Each named move below is a turn or a mirror, shown by a few rows before and after it. Which moves, in which order, take the first row of each later pair to the second? The first pair is answered.
move Y:
[-26.7 -10.1   5.6   4.9  -4.4   5.8  -4.6   2.4  34.1 -14.3   0.1] |-> [-29.7 -17.8   1.4  -6.2   4.8   9.2   0.4  13.2  31.0   1.1  -5.3]
[  2.8   7.1  -1.3  -3.8  -3.3  -2.6 -12.9  -1.0  -1.8  -6.0   5.9] |-> [  3.5   0.2  -3.7 -11.7   1.7   0.9 -12.2   5.8  -4.7   3.5   3.0]
[ -2.7 -16.5 -27.3   6.6   5.3   9.5   2.1  -5.2   4.8  22.0  -2.0] |-> [  3.3  -5.1 -20.7  20.8  -8.0   6.5  -5.3 -20.5  14.3   0.1   4.2]
move Q:
[  0.4   4.9  14.2  10.0  -8.4  -6.6   6.7 -15.7 -24.1 -16.7   6.6] |-> [  3.6  -3.8   9.5   7.3  -4.6  -3.2  10.2 -13.8 -31.2  -4.8   1.1]
[-13.2  24.3  -9.5 -38.5  32.1  15.9 -14.6  40.3  20.1   3.2  18.7] |-> [-25.4  22.9  12.0 -33.2  -2.6  10.9 -23.9   2.6  42.0 -38.7   7.4]
[ 1.1 16.6 -5.7  0.6 18.9  0.8 -6.5 21.7 23.7  7.2 12.1] |-> [ -4.3   9.3   7.5   3.8  -4.1  -6.2 -10.2  -0.6  36.7 -17.0   1.0]
move X:
[-25.3   7.1  22.1  -9.6  -4.5  -6.3  12.5 -11.1   9.6  -5.1   5.1] |-> [-24.6   4.4   7.9   4.2 -10.4  -2.0  13.7 -22.6  15.8  -7.1   4.7]
[ -4.5  12.3   5.1   4.9 -12.1  -0.2 -14.6 -14.8  26.7 -29.7   2.8] |-> [  3.7  25.4   4.0  15.4  -7.8  -3.2 -16.1  -9.3   9.4 -26.5  15.0]
[  3.0   6.7  12.3  -1.0  11.7  -1.2  -2.3   4.5 -14.9   1.7   6.9] |-> [ -7.3  -7.7  15.6 -12.4   4.1   0.4  -5.3   0.3   2.8   0.3  -8.8]
move L:
[ 10.9   0.3 -13.4  18.5  -0.7 -11.8   7.7  -2.0 -10.6  10.3  -4.4] |-> [ 10.2   8.4   2.1   6.4   4.0 -16.4   8.3   8.8 -18.9   6.5  -2.4]
[  4.7   0.1   7.9   7.1  -7.6  -6.3  -3.9 -15.1   9.7 -18.2   3.8] |-> [  5.2   1.5  13.0   5.9  -6.2  -6.4  -2.9 -13.2   3.6 -19.4   4.2]
[ -1.0  -4.7   0.8  -7.3 -12.3  -9.0   8.4   4.1 -25.7  31.2  -6.0] |-> [ -5.8   7.7   3.9 -21.7  -1.2  -5.3  -5.0  23.5  -9.8  26.5   4.9]
[-16.7 -13.9   5.1 -26.2   1.2  -9.1 -21.4   5.1  31.5  -3.9 -14.4] |-> [-15.4 -27.1  -8.3  -9.6 -11.8  -5.6 -14.7 -11.4  28.0  -1.6 -23.2]
Pairs:
Each pair is two moves apart.
[  2.1 -12.8  -4.5   3.4 -17.8   2.4   1.8 -16.8  15.1 -12.3 -14.2] |-> [  1.6 -15.8  16.7 -14.9  -9.8  -3.8  10.7  -3.7 -10.5   0.1 -18.2]
L, Y
[-20.8  -5.3   3.6 -23.1   9.2  21.7 -13.9  10.5  23.2  -7.0   9.6] |-> [-15.0 -28.1   9.4   2.5 -16.4  13.3  11.1 -21.9 -13.1   3.7  -8.1]
L, L
[-0.7 16.4 -5.9 16.2 -4.1  4.6 -7.6 -8.9 11.0 -7.5  8.1] |-> [ -6.0  10.4  19.3 -14.3   2.6  -0.2  -8.2   6.0   4.5  -6.3   2.6]
X, X
[ 11.1 -11.9 -50.7  28.5  13.3  15.6  10.8  -4.0  -3.7  25.9  -3.4] |-> [ 18.3  -2.1   4.3  28.0  -3.7  -4.7  20.6 -17.6 -53.1   4.0  -3.9]
Y, L
[  2.4 -28.7 -17.1  17.7  -4.6  -4.0  13.1 -14.5  -0.8   6.4 -13.7] |-> [  7.9   8.8 -19.6  17.4  19.1  -2.8  -4.3  11.6   7.9  -4.2  22.2]
Q, Q
[ 10.4   3.8  -6.1 -15.4 -12.7  -3.1  -3.5  20.4  47.5  17.2  -2.2] |-> [  8.4  -9.7  -2.3  -6.0 -28.9  -4.2   3.1   0.1  46.6  12.7 -15.5]
Y, Q
[  2.5 -19.1  -1.2  -9.4   4.2   3.4   2.4   2.0  -8.8  11.4 -10.1] |-> [  9.2 -12.2 -12.1   8.3   4.1   2.7   3.7  -4.0 -10.9  12.0   0.5]
X, X
[ 1.0 12.3 -8.1  5.4  8.1  0.8 -3.6  5.8  0.4 -0.7  6.6] |-> [-4.2 -0.8 -7.8 -8.4  8.6  1.2  1.6  8.1  2.8  9.1 -3.7]
Q, Y
[ -2.3   0.6 -23.0   3.5  -5.1   4.3   0.9   6.7  17.8  -0.8  10.3] |-> [ -2.2   5.2   0.3 -16.3   5.0   0.3   1.9  24.3   0.8   1.9  15.7]
X, X
[ -3.2  -0.8   5.9  -2.8  -8.3  -0.9  -2.1  -5.9 -10.5   6.1  -3.6] |-> [ -9.7  -4.6  -0.5 -11.8  -5.6   2.7  -8.4  -2.8   6.2   2.6  -2.2]
L, X
[ -2.9 -22.6 -14.7   4.3   0.0   5.9   8.8  -3.2  -5.9  17.1  -6.1] |-> [ -3.8  -6.4   4.8 -21.4  13.4   1.4   2.1  16.9  -7.4  11.7   4.5]
L, L
[ -1.8  10.8  -2.3 -29.3  31.4  11.0   0.3  31.8 -16.0  20.1  12.9] |-> [-15.7  -1.2  -7.7 -40.4  18.4  16.9 -11.5  18.0  27.3   5.9   0.5]
X, Q
[ -6.9 -15.3  17.9   3.9  -8.4  -1.5  -0.1 -25.6  12.1  -8.4  -8.8] |-> [ -4.8 -16.5  19.8 -17.2  13.3  -0.4   4.6   5.3  -9.9  19.3  -4.4]
Q, L
[ -2.8 -29.6   3.6 -14.3   4.3  -0.4  25.0  11.9 -32.6  32.0 -21.1] |-> [  7.2  16.0  28.5  21.1 -17.0 -14.6  11.0 -17.8 -32.0 -25.9   6.7]
Y, X
[ -0.6 -17.0  20.3 -23.9 -19.4  -9.3   8.3  -7.9 -21.0 -10.7 -12.2] |-> [ -2.7   5.8  16.6 -33.8  -9.2  -8.3 -12.5   6.0   7.8 -28.1   3.2]
L, Y
[ -3.0  19.3 -14.5  -5.6   7.8   8.6 -15.6   2.9  29.1 -11.3  12.9] |-> [  5.0  -4.0  16.0  11.2 -20.4  -4.0  12.2 -21.1 -25.0  -6.3  -8.6]
L, L
[  3.9  20.6 -16.9   9.9   5.7   8.2 -15.1   6.7  24.1  -4.1  17.5] |-> [ 10.9   8.2  13.8  20.3 -14.0  -7.2   7.4 -13.5 -26.8  -2.2   1.2]
L, L
[ 20.8   7.0  -2.3   5.6  14.7  -6.6   8.5  23.9 -14.9   7.0  39.6] |-> [  9.0   8.7  30.5 -15.1  -3.7 -16.3  -3.9  13.1   8.6 -27.6  30.8]
Q, X
